In the rows, zero is written as 128.
One turn moves each row of this set onto another row. After a few examples, where does it send each row asked below?
Mon: [122 120 146 133 124 117 104 105 135 131 126 101 116 146 153 149 127 154
 122 144 181 138 131 123 132 139 103 141 128 107 173 110]
Luzu: [113 124 155  99 129 135 118 130 109 162 110 132 152 132 110 139  99 102
 146 136 110 139 132 116 119 146 128 146 116 122 146 108]
gibad: [125 131 137 103 135 134 120 142 106 148 102 129 141 142 120 123  98 104
 129 117 107 129 143 114 113 145 143 139 126 128 142 111]
gan: [127 100 137 110 121 106 128 121 156 151 108 122 112 125 158 144  99 133
 108 121 173 144 113 117 152 118 133 156 137 131 182 113]
lazun: [126 131 155 132 105 103  99 112 119 135 130 100  98 153 150 154  98 143
 120 138 162 148 132 128 140 125  99 137 129 110 166 106]
zum: [123 122 138 121 112 130 130 138 149 112 100 124 122 152 145 143 132 125
 124 131 165 119 127  99 133 137 117 138  98 116 164  99]
soru: [102 127 167 109 142 135 117 113 111 158 143 108 114 134 146 116  81 124
 135 124 127 158 141 138 138 138 126 153 120 115 148 117]
duso: [124 118 160 132 116  94 103 127 140 149 117 136 155 130 133 168 113 116
 134 150 165 135 138 123 124 118 126 149 142 124 160  97]
gesev: [135 156 140 102 133 143 131 119 128 161 142 114 110 138 132 147 121 125
 143 123 132 158 147 114 140 192 124 146 110 128 160 113]
likim: [112 129 160 127 111 113 138 142 147 122  95 125 124 147 132 148 121 108
 128 136 153 116 131 107 141 141 120 139  95 112 147 102]
vefu: [140 107 139 119 115 114 112 129 131 149 108 141 145 124 149 162 107 114
 124 138 167 114 111 117 125 116 124 142 142 126 171  94]
Vurip: [120 121 148  99 148 140 123 110 111 163 146 105 121 140 151 113  86 137
 145 126 125 161 150 130 134 154 139 149 125 129 157 103]
mukov: [132 112 136 127 120 113 102 128 142 142 108 131 152 137 137 166 128 130
 132 148 176 134 132 109 117 118 122 146 141 126 172  96]
vugid: [125 126 136  98 136 147 121 129 106 160 118 120 146 140 124 139 103 115
 160 129 113 136 140 111 115 162 136 142 118 133 145  97]
num: [151 112 153 121 136 132 140 140 115 141 130 144 112 148 128 128 150 134
 151 105 130 132 121 120 127 145 138 136 141 145 169 124]
zafa: [123 114 138 131 121  93 136 133 156 138  95 102 100 133 157 136  97 127
 115 132 169 151 129 123 153 141 145 156 123 135 173 122]
fos: [128 133 151 103 115 143 127 129  95 162 109 120 126 144 116 142  96  92
 137 130 116 129 135 110 124 143 136 130 123 129 138  97]
luni: [113 102 135 116 125 109 130 129 163 132  98 111 125 139 155 128 111 144
 115 132 171 148 133 112 144 117 142 146 127 126 174 112]
Mib: [152 105 137 129 127 107 147 149 131 157 125 142 107 145 158 127 121 140
 162 132 156 138 132 128 124 138 124 137 142 136 180 139]
Tisut: [148 100 132 130 125 111 140 150 122 153 112 138 116 148 150 132 124 138
 172 132 146 124 124 125 114 141 118 131 139 133 170 139]
fif: [142 128 143 130 106 109 138 147 144 124  94 131 112 144 140 152 119 100
 121 138 160 126 125 105 139 155 126 149  98 131 170 101]
mazi: [149 119 155 128 140 129 135 130 109 142 139 130 105 145 136 127 150 144
 149 110 136 130 123 133 130 152 133 128 147 135 168 131]
favik: [150 105 134 126 119 110 142 141 128 151 115 136 104 150 144 135 133 144
 165 130 144 132 122 119 122 158 109 134 128 131 179 145]
kupi: [118 119 158  99 117 128 118 103 109 164 132 101 104 139 142 118  77 123
 121 117 119 163 139 129 144 139 142 141 132 131 155 112]
Fizug: [145 154 150 100 138 127 134 123 114 164 149 124 106 149 129 153 113 131
 129 112 128 141 150 116 145 179 104 146 120 119 155  99]
dozab: [132 115 158 147 123 108 105 109 107 134 122  99 105 151 151 146 105 131
 128 151 168 130 125 132 128 147 101 150 119 113 168 100]
figok: [132 161 150 111 111 136 123 110 114 166 132 104  88 139 124 159 113 111
 125 120 135 154 137 117 144 174 120 138 123 126 151 121]
Podop: [123 106 148 122 125 118 117  99 125 147 115  99  99 141 149 149 110 146
 114 134 172 127 107 122 142 141  97 147 125 106 174 113]
Luvi: [141 108 150 122 145 123 143 130 118 148 124 124 108 143 132 118 142 151
 146 110 133 138 122 132 135 147 146 130 151 140 170 138]
leren: [133 140 127  99 142 103 125 136 130 180 124 121 140 122 134 156  93 132
 136 111 125 145 149 128 139 155 146 140 160 136 148 113]
sedo: [136 122 143 124 105  96 107 133 121 152  97 125 142 144 120 171 103 122
 127 156 155 138 131 114 124 113 119 133 144 122 165  96]
gager: [120 124 154 101 144 132 122 118 110 150 129 110 103 152 137 102  88 128
 114 109 118 158 150 123 133 143 131 156 121 122 156 117]
panat: [111 124 169 138 122 102 105 103 132 141 125  99 111 146 136 160 119 141
 128 144 168 140 133 127 138 145  97 151 121 104 159 113]
Lape: [133 127 139 120 112 126 137 132 135 132  97 125 114 136 144 156 124 115
 116 133 167 101 106 108 141 148 110 132 109 110 164 105]
kir: [139 148 143 103 114 118 127 126 127 182 126 126 127 118 128 154  98 100
 122 132 138 162 147 124 140 143 160 136 156 143 159 113]
gon: [130 137 146 119  97 114 134 144 135 125  95 122 101 160 128 157 112 115
 119 131 153 133 129  98 144 132 108 136 100 119 160 100]
bobo: [137 128 137  88 133 122 131 137 112 163 113 136 143 145 114 148 101 121
 139 113 103 127 140 106 130 164 125 139 123 129 148  94]
razof: [132 147 128 102 143 129 133 136 138 178 131 120 137 118 139 147 104 119
 146 127 139 162 153 124 136 161 160 145 144 143 156 114]
Supi: [103 106 160 118 120  93 131 126 166 136 106 115 117 137 148 132  98 131
 117 126 158 155 137 119 154 120 140 158 119 127 164 114]
zigof: [123 131 147 100 151 119 133 124 116 164 143 107 107 143 154 123  80 143
 130 102 125 145 151 133 148 149 131 145 136 124 145 105]
kato: [149 106 149 120 141 122 134 132 117 156 125 137 119 142 121 133 147 143
 151 111 133 142 122 124 126 142 142 139 157 148 174 131]
gamis: [114 152 143 107 134 116 126 134 145 176 124 124 136 106 132 150 100 110
 133 129 138 165 144 133 142 150 153 147 145 132 153 133]
Posi: [142 166 143 113 133 129 115 120 115 161 129 120 110 141 112 153 129 117
 118 124 132 150 148 116 127 183 113 146 128 118 160 126]
gad: [124 165 160 108 128 138 131 125 129 161 139 127 107 132 121 153 121 106
 130 128 137 156 141 117 144 175 111 153 105 117 156 122]
zuk: [151  95 144 125 124 109 140 135 124 152 128 137 102 154 153 121 122 149
 160 132 146 141 127 125 124 145 109 140 131 131 185 138]
temob: [139 156 135 114 142 115 111 132 129 172 135 127 127 122 134 146 105 115
 118 119 143 165 159 131 128 146 148 151 162 136 160 127]
zizu: [120 122 140 116 105  89 130 137 151 137  97 110 113 137 150 138  87 133
 109 134 155 153 135 123 154 114 145 132 135 126 168 115]
vivos: [137  97 143 135 116  94  97 124 121 148 101 123 145 136 137 159  99 119
 136 152 159 138 124 123 116 127 127 157 141 136 173  97]

soru moves to panat
mukov moves to razof
num moves to Tisut
Now find these:
sedo moves to kir
gager moves to dozab
Fizug moves to Lape

One turn moves each row of this set onto another row. After a few examples, where does it send each row asked below?
gagag: [150 101 128 118 122 130 123 134 124 137  94 109 124 132 139 155 148 132]
pumer: [105 140 131 114 141 122 118 142 115 114 100 111 127 137 142 128 122 113]
Nof: [142 127 109 100 135  94 130 130 126 151 121  88 145 126 119 119 135 130]
Tavuz: [124 136 126 137 134 125 132 129 151 148 155 114 127 148 115 108  97 123]
karol: [124 108 168 114 109 127 150 122 134 111 136 104 129 150 117 130 126 125]
fot: [114 147 124 133 133 126 118 116 119 128 118  99 144 140 134 107 134 103]
tulon: [122 112  94 138 122 114 117 108 135 141 116 117 119 154 115 136 152 129]
Vub: [112 123  95 101 144  94 138 128 124 130 120 114 132 150 108 133 129 136]
tusiz: [142 112 122 120 104 130 120 136 143 143  92  99 124 121 137 150 128 140]
kov: [125 124 141 114 117 121 157  85 133 130 126 139 114 141 134 117 145 134]
gak: [132 110 168 113 117 138 154 119 125 116 132 113 140 150 117 129 119 128]
figun: [131 121 145 117 140 108 122 158 145 136 147 103 102 139 131 124 116 117]
dup: [128 130 110 135 147 118 115 133 123 158 149 132 108 139 133 119 126 119]
fub: [128 115 102 139 117 145 134 104 133 140 104 128 141 152 117 144 128 139]
Tirup: [131 131 115 126 148 120 115 146 121 160 138 134 107 130 140 125 114 126]
Pazu: [126 123  91 135 125 132 124 110 132 150 102 133 136 147 115 137 121 145]
gozaz: [128 112 145 126 143 127 139 131 135 129 157 131 128 165 114 109 127 115]
Zaku: [141 104 153 115 101 142 128 127 134 129 104 101 133 129 140 149 134 134]
ris: [142 116 156 108 141 134 136 157 135 138 135 130 131 140 129 118 101 129]
Dorug: [141 104 153 115 102 142 128 127 134 130 104 102 133 130 139 149 134 134]
zol: [134 143 151 110 124 133 156 104 153 125 129 130 103 146 130 119 132 146]
pere: [132 125 133 134 155 125 134 127 131 141 158 124 125 162 117 114 120 112]
lufib: [139 126 145 113 152 126 130 160 133 143 134 123 119 137 132 127  93 128]
tum: [123 116 164 117  99 130 150 120 142 118 135 100 135 142 115 124 113 131]
Mova: [121 110 103 143 108 129 128 103 143 134 115 111 126 154 116 141 149 129]
puse: [146 128 110  98 142 101 134 130 119 153 117  97 151 127 119 121 130 133]
lese: [145 141 159 105 123 132 154 111 150 129 126 123 104 137 137 119 133 145]
lamir: [115 108 130 134 101 147 137 100 139 122 117 119 137 157 119 144 132 135]
nufaf: [117 115  91 110 142  97 130 118 130 139 118 122 129 149 104 135 137 134]
nufo: [131 113 156 113 124 113 127 157 152 132 149 106 112 138 128 113 121 119]
pizuz: [101 143 128 116 131 119 115 142 124 116 101 104 125 132 141 125 117 115]
Fef: [153 108 117 116 137 122 115 134 116 149  95 118 125 132 135 147 145 134]
Rakel: [119 126 137 128 121 131 137 134 156 139 152 123 133 149 112 104  97 129]
Lurik: [141 117 111 120 110 114 109 136 142 155  97 100 119 118 133 139 131 141]
dofof: [145 141 159 105 123 132 154 111 151 129 126 122 104 137 137 119 133 145]
raf: [114 122  87 111 134 101 131 119 138 144 113 122 135 141 102 133 119 143]
Gepu: [151 118 109  99 143 103 125 131 123 158 108 108 143 122 120 131 132 135]
Kadep: [131 124 153 101 106 112 148 108 142 132 116 122 102 119 147 122 138 138]
fad: [144 118 108 102 131  94 120 131 135 157 114  95 135 119 119 128 138 133]
zavil: [121 134 137 115 105 125 157  87 144 136 120 137 118 132 133 114 125 144]
sog: [126 130 114 129 139 112 111 146 130 158 143 123 100 128 139 123 120 123]
kuret: [115 108 130 134 102 147 137 100 138 121 117 119 137 157 119 144 132 134]
lino: [138 125 154  97 118 124 154 108 130 134 108 137 113 122 147 126 129 143]
fen: [115 151 123 132 134 133 121 116 119 132 113 105 151 136 133 108 122 109]
Fuz: [126 116 165 112 108 139 154 124 134 118 127 112 140 143 117 130 103 136]
rok: [134 142 151 110 124 133 157 103 153 125 130 130 103 147 131 119 132 145]
sus: [109 128  92 101 137  96 138 129 131 134 117 113 135 144 107 131 117 141]
pudo: [125 136 106 136 139 120 115 135 130 163 146 130 111 133 133 117 112 126]

tulon moves to Fef
nufaf moves to Gepu
lese moves to zol
Now find these:
Vub moves to puse
karol moves to gak
gozaz moves to ris
kov moves to lino
fot moves to pumer
figun moves to pere
pudo moves to sog
fub moves to tusiz

One turn moves each row of this set onto another row. After a few examples, where does it send each row asked below?
tav: [126 134 115 127  96 135 119 123 121 141 150 127 102 119 131 161  83 101
 102 163 136 134 151 158  85 140 146 122 151 141 119 104 112 160 114]
gezil: [153 143 141 134 120 145 112 135 110 165 132 130 116 116 117 147 110 112
 124 145 128 118 133 109 110 102 112 119 133 106 132  98 123 120 142]
mori: [119 135 115 108 103 118 112 123 131 138 131 132  92 136 118 146 100  96
 112 172 113 136 140 167  97 122 145 113 145 144 122 101 127 162 118]
Kaz: [140 176 107 150 144 100 139 130 102 133 108 137 101 125 139 106 111 108
  93 150 126 146 136 158 103 124 109 119 137 108 130 100 125 123 118]
todi: [130 124 142 145 111 123 121 155 104 143 132 123 115 106 134 137 147 115
 108 145 112 154 110 169 126 121 140 124 146 155 152 103 136 140 147]
Kodaz: [154 160 105 132 135 106 147 116 103 118 128 126 101 127 160  96 113 106
 102 165 132 147 119 149  97 110 119 114 145 109 127  99 124 139 132]
Gomu: [156 107 126 161 112 121 153 149 113 107 115 129 140 130 116 118  96  93
 104 133 132 140 122 129 127 131 121 115 129 136 112  96 105 149 114]
gugob: [139 141 128 139 128 144 118 150 114 163 126 118 115 130 125 139  98 104
 124 135 139 119 143 109  99 101 115 102 126 116 123 109 130 120 151]
telud: [148 106 111 147 155  94 127 136 108 140 123 145 132 122 149 122 122 119
 126 132 133 130 105 139 103 102 141 122 157 153 117 116 121 163 134]
Rade: [129 115 138 148 121 143 122 135 107 146 125 119 119 123 170 160  90 117
 130 137 117 116 144 154  97 123 133 135 166 118 124  86 114 133 137]
Lidu: [153 141 123 146 120 149 113 129 112 150 115 133 113 125 114 149 112 108
 110 144 131 110 144 106 101 104 112 121 126 126 141 124 109 137 139]
pega: [158 165 105 132 137  93 138 118  99 131 121 126  94 110 138  96 109 123
 108 143 136 156 123 144 100 119 120 112 144 100 127  93 118 144 127]
pefo: [115 138 149 128 142 116 117 144 113 136 137 106 115  92 131 136 132 121
 104 131 127 150 108 159 121 128 138 138 151 151 140  84 119 135 147]
telo: [175 121 133 147 105 100 147 158 116 114 103 138 119 126 119 130 102 113
  95 143 117 141 125 142 136 139 129 119 136 133 106  99 101 151 114]
tirin: [132 129 142 147 123 143 126 135 106 147 131 118 122 118 166 164  81 113
  98 144 120 112 151 158 105 125 131 121 163 121 110  81 104 138 136]
Kepe: [146 131 143 132 129 143 123 128 110 158 129 122 114 118 115 140 125  90
 119 126 139 103 137 107  96 110 120 116 132 119 139  99 115 122 135]
vol: [154 144 108 129 134 117 117 131  88 142 112  92 141 116 121 125  74 121
 101 132 125 130 116 131 120 133 120  99 138 112 141 113 113 151 127]
Biv: [166 122 137 150 111 104 134 142 113 119 110 123 127 135 119 114 103 121
 107 142 124 125 112 141 134 137 140 114 136 147 105  94  83 137 111]
robur: [153 139 120 130 109 134 154 123 102 143 129 154 113  78 139 142 111 117
 100 115 119 137 148 155 113 137 134 126 136 151 124 100 137 148 101]
vazut: [149 134 104 134 135 114 109 118 100 161 117 110 138 111 126 123  75 114
  97 139 133 138 114 138 122 134 130  90 136 122 155 110 111 154 119]
Lipug: [143 141 142 120 137 145 123 142 118 153 118 135 107 135 126 148 111 112
 119 142 137 125 160 105 108 100 117 123 137 126 132 121 109 134 142]
zil: [138 154 125 138 112 137 139 140 104 171 122 108  98 135 122 114 104  91
 125 151 154 151 135 153 108 113 115 102 156 135  95  95 131 143 149]
Moz: [119 131 159 156 123 125 120 138 125 140 122 121 120 103 143 132 132 110
 110 143 123 137 116 163 133 133 137 126 151 158 156  94 122 135 151]
Reta: [159 143 105 129 130 110 116 112  96 158 117 100 135 108 117 114  89 109
  94 139 124 139 115 135 125 130 133 100 131 111 139 111 114 164 130]
zulos: [168 109 135 136 131 122 149 153 116 118 111 129 121 129 113 117  92 102
  94 127 119 138 107 128 132 136 124 120 135 151 117 103 103 155 112]
mipi: [137 158 120 130 102 140 144 148 101 162 108 107  96 120 118 108 110  97
 119 152 150 150 137 149 104 127 125 114 157 137  99 103 129 156 154]
koti: [151 133 113 117 112 117 146 132 106 139 132 139 123  86 128 152 114 103
 101 115 119 134 142 150 121 146 152 128 136 154 120  94 143 145  98]
kel: [116 127 145 142 134 128 136 152 113 140 122 118 114  98 137 143 141 113
 121 132 113 139 112 169 107 134 139 134 148 157 143  78 138 155 132]
Mudi: [132 120 110 121 103 123 111 108 145 120 130 126 103 114 128 154 101  92
 105 162 120 128 146 160  89 132 135 107 152 139 129 105 128 159 119]
pil: [120 135 142 155 144 112 126 150 117 140 137 118 126 104 134 144 133 122
 105 142 121 147 125 171 109 133 134 143 145 156 154  86 124 152 149]
tovon: [115 126 116 123  95 114 124 120 126 136 147 146 103 125 118 153  94  94
 110 157 133 124 145 161  90 142 143 109 136 142 103 104 117 149 123]
nad: [145 120 110 146 149  82 129 150 108 141 125 133 118 119 143 126 131 115
 138 136 126 126 119 131  98  98 144 119 156 153 109 110 123 165 131]
sunep: [148 161 113 134 154 103 131 129 113 131 126 136  99 130 156 101 128 127
  96 150 125 149 132 148  95 117 115 102 139 121 124 101 120 119 122]
ruvus: [156 165 122 124 145 106 135 126  92 123 139 128 104 130 149 109 105 126
 102 161 124 157 125 155  88 119 123 127 152 107 122 108 133 133 122]
Rus: [139 109 110 156 151  88 132 146 102 137 130 130 118 114 142 109 129 118
 140 135 146 143 118 147 107 107 135 119 157 149 120 112 116 160 126]
sor: [134 119 134 152 130 138 121 138 112 147 127 111 115 137 172 159  87 112
 108 144 117 120 146 147 113 124 135 118 167 123 112  67 114 132 130]
kor: [147 135 119 126 120 126 162 129 110 148 128 149 121  85 132 151 124 105
 102 121 108 147 145 149 103 133 136 127 143 160 117  86 136 150 102]
dodu: [137 154 114 125 108 142 141 140  95 158 122 113  93 126 121 108 104  84
 116 154 156 153 150 142  95 119 128 108 161 138 107  88 132 138 133]
tep: [130 120  98 125 101 115 137 127 126 132 147 139 111 129 114 157  85  96
 121 167 127 134 140 178  97 128 143 122 145 131 122 113 121 153 125]
luzi: [165 105 123 150 127 106 155 147 107 119 120 135 132 128 129 119  92 113
 101 137 126 125 109 128 145 134 145 120 146 148 122 105 110 146 114]

telo moves to mori
vazut moves to robur
Now find these:
ruvus moves to pefo
kel moves to gugob
tovon moves to Kodaz
telud moves to tirin
dodu moves to Rus
Lipug moves to Biv

One turn moves each row of this set onto another row. After a few examples, where does it send each row asked below?
gafuf: [138 118 122 120 119 113 129 154 137  80 137 130 139 131]
mez: [150 112 126 121 117 117 140 149 144  87 117 137 147 135]
vel: [146 117 121 121 117 122 126 156 139  84 136 133 140 133]
gugu: [125 140 104  85 157 148 132 142 145 134 115 128 111 134]
dov: [105 153 129 114 156 139 152 128 157 137 105 121 133 137]
tikig: [116 143 109  83 152 141 144 135 135 129 115 127 111 129]
firet: [113 152 129 115 155 148 149 131 160 140 104 122 135 140]
kun: [143 114 124 120 112 117 136 152 146  79 126 125 135 131]
pem: [138 117 116 121 127 110 122 156 143  80 136 130 136 132]
vor: [145 116 116 123 125 119 120 159 146  83 135 131 139 135]
lisu: [144 113 115 123 122 115 125 157 156  79 127 124 133 133]
labaf: [125 142 109  84 149 151 141 138 138 133 114 130 113 132]
Bag: [125 144 116 137 143 157 123 143 161 145 106 123 136 138]
demib: [139 113 123 120 124 102 141 146 144  81 119 134 142 132]
pamon: [142 110 115 122 134 100 126 152 155  83 118 133 141 135]
bizi: [156 109 118 123 126 117 126 154 156  89 118 136 145 139]
Rutu: [101 130 106 117 146 132 169 124 144 129 114 116 125 115]
Pude: [130 124  95 124 152 157 140 138 168 143 113 119 129 128]
sozev: [106 125  89 122 164 129 143 132 165 133 114 113 121 122]
deleg: [ 89 149 122 130 144 121 146 129 141 127 109 117 130 124]
Lam: [101 144 107 135 160 125 119 139 164 134 108 115 129 132]
sebis: [125 130 110 119 135 161 165 128 148 140 113 122 132 122]
ret: [115 141 103  84 159 137 134 139 142 129 115 125 109 130]
zufo: [138 114 118 121 119 109 131 154 150  76 127 123 132 131]
Kaze: [113 150 123 117 162 145 140 134 166 142 105 120 133 141]
sukug: [149 113 120 122 115 122 129 157 153  82 127 126 136 134]
vas: [112 150 131 131 127 151 150 132 139 138 106 125 138 129]
tev: [104 152 122 115 165 135 143 131 163 137 105 119 130 137]

tikig moves to ret
kun moves to zufo
sebis moves to Rutu
Now find these:
mez moves to demib
deleg moves to Lam
Kaze moves to firet
pem moves to vor

